0: [106 104  99  90  85  92  95  96  99 103 110 110 115 127 131 136 139 141
 138 153 151 154 147 148 155 156 153 171 164 174 168 152]
1: [107 100  92 103  95 112  92 105 119 124 125 136 140 144 148 141 140 138
 132 131 128 130 125 124 127 130 135 140 137 137 139 139]
2: [107 102  85  85  80  76  92  75  85 102 108 113 128 140 146 173 173 192
 208 199 192 213 217 203 171 179 159 152 137 129 127 121]
3: [104  90  95  97  97  95 103 110 111 112 112 117 130 128 131 126 129 131
 135 131 134 136 137 141 143 131 141 139 144 137 142 139]
4: [103  94  97  89  91  77  89  83  91  98  83  91  90  92 106 106 108 107
 118 128 141 135 150 157 150 159 151 154 150 150 156 155]
5: [107 105  87  81  88  77  82  87  98  93 104 113 125 130 150 158 166 197
 209 211 199 199 200 195 184 177 159 150 137 132 121 124]
6: [101  93 101  81  75  88  68  82  85  86  89  95  88  88  92  97  94  95
 113 116 126 138 151 151 159 152 159 154 143 135 133 137]
7: [167 151 164 152 140 128 128 128 144 144 152 139 130 118 115 101  89  96
  95 101  90  90  97  94  96  95 104 113 112 101 112 109]
8: [174 175 176 193 206 228 240 229 230 211 182 163 142 125 109  94 102  87
  95 102  89  98 102  96  97  99 110 100 102  98 106 109]
9: [178 185 182 159 151 129 117 108 112 120 125 135 156 145 149 142 129 124
 112 107  97 106  99  96 106 100  98 107 114 104 104 110]
10: [107 108 112 114 111 109 112 113 121 127 120 124 124 114 110 114 100  97
  90 107 105 110 109 128 119 123 126 131 139 140 144 144]
11: [104  97  86  91  93  92  79  95 103 106 117 119 133 141 146 156 155 156
 162 157 163 153 155 148 144 137 130 128 123 113 117 114]
12: [175 184 215 202 195 187 159 139 127 115 104 109  89  96  94  99  90  95
  93  86  93 100  97  99  96  99 100  98 100 110 113 107]
13: [100  99  90  81  93  83  96  86  85  93  97  87  98 101 103 104 117 123
 135 140 155 162 184 166 201 195 190 221 197 189 198 179]
14: [112 104 102 112 112 107 111 112 118 123 124 126 117 118 118 102 106 111
  99  95 104 103 115 107 118 126 129 131 139 145 151 150]
15: [135 130 132 135 140 129 130 130 128 127 128 130 138 143 145 142 138 138
 131 119 119 110 100  98  98 102 106 108 100  98 109 114]
16: [107 104  99  95  91  92  83 103 109 126 132 135 149 158 156 158 161 146
 140 151 135 144 135 140 140 141 146 148 139 143 132 132]
17: [179 185 197 192 224 232 232 232 231 220 191 152 146 123 107 106 102 100
  93  92  99  87  99  88  90 102 108 102  98 107 118 107]
18: [106  95 106 109 117 125 132 144 150 146 159 152 154 138 139 127 120 111
 107 103 106 109 112 115 124 128 144 150 159 167 165 156]
19: [139 138 144 146 143 139 125 117 105 115 111 125 143 157 162 171 189 185
 170 152 143 129 120 113 103 107  99 103 108 103 104 114]
20: [108 102 107  95  99 104 109 123 131 145 143 149 142 141 140 143 137 130
 140 149 161 158 158 172 145 135 120 121 114 110 102 115]

[106 103  99  81  84  94  77  84  94  98 102 115 124 127 137 139 151 160
 158 163 173 173 162 153 148 141 133 142 132 127 124 116] 11 16
[100 103  93 100 101 115 130 138 161 163 169 173 168 154 153 149 158 161
 161 164 156 151 152 139 124 117 115  98 103 107 106 113] 20 16
[104  95  95  91  83  91  92  79  74  95  91 106 114 131 141 153 165 161
 202 201 198 185 167 154 148 127 122 111 109 108 106 113] 11 5
[ 96 103  87  88  83  73  87  93  76  76  99  96 100 112 110 104 120 126
 130 142 154 163 174 177 199 210 174 207 193 192 187 187] 13 0
[105 105 104  92  85  90  92  91  79  82  95  87  83  96 101 101 101 102
 102 113 120 123 130 144 144 159 159 161 177 184 183 180] 4 6
[119 111 111 119 128 130 138 149 155 163 170 171 172 173 168 149 141 126
 116 107 103  95  90 100  99 102 100 104  97 117 107 113] 15 18
[110 103  97  96 102  99 113 123 135 150 154 182 189 188 196 205 207 220
 206 188 173 156 138 127 116 110  98 103 112 103 108 115] 19 11
[ 99 100 100  99  82  72  82  82  83  87  95 113 109 125 148 164 160 183
 186 192 189 183 157 152 146 129 127 113 110 109 106 115] 11 5
[112 113  97 103 103 113 113 126 135 153 164 196 209 227 228 235 217 191
 168 148 130 121 115 110 108 105 103 108 108 106 107 108] 19 16
[100 106  96  82  78  88  88  96  76  97  92 100  92 108 112 101 118 121
 134 133 157 159 157 180 185 197 209 192 207 195 185 180] 13 0
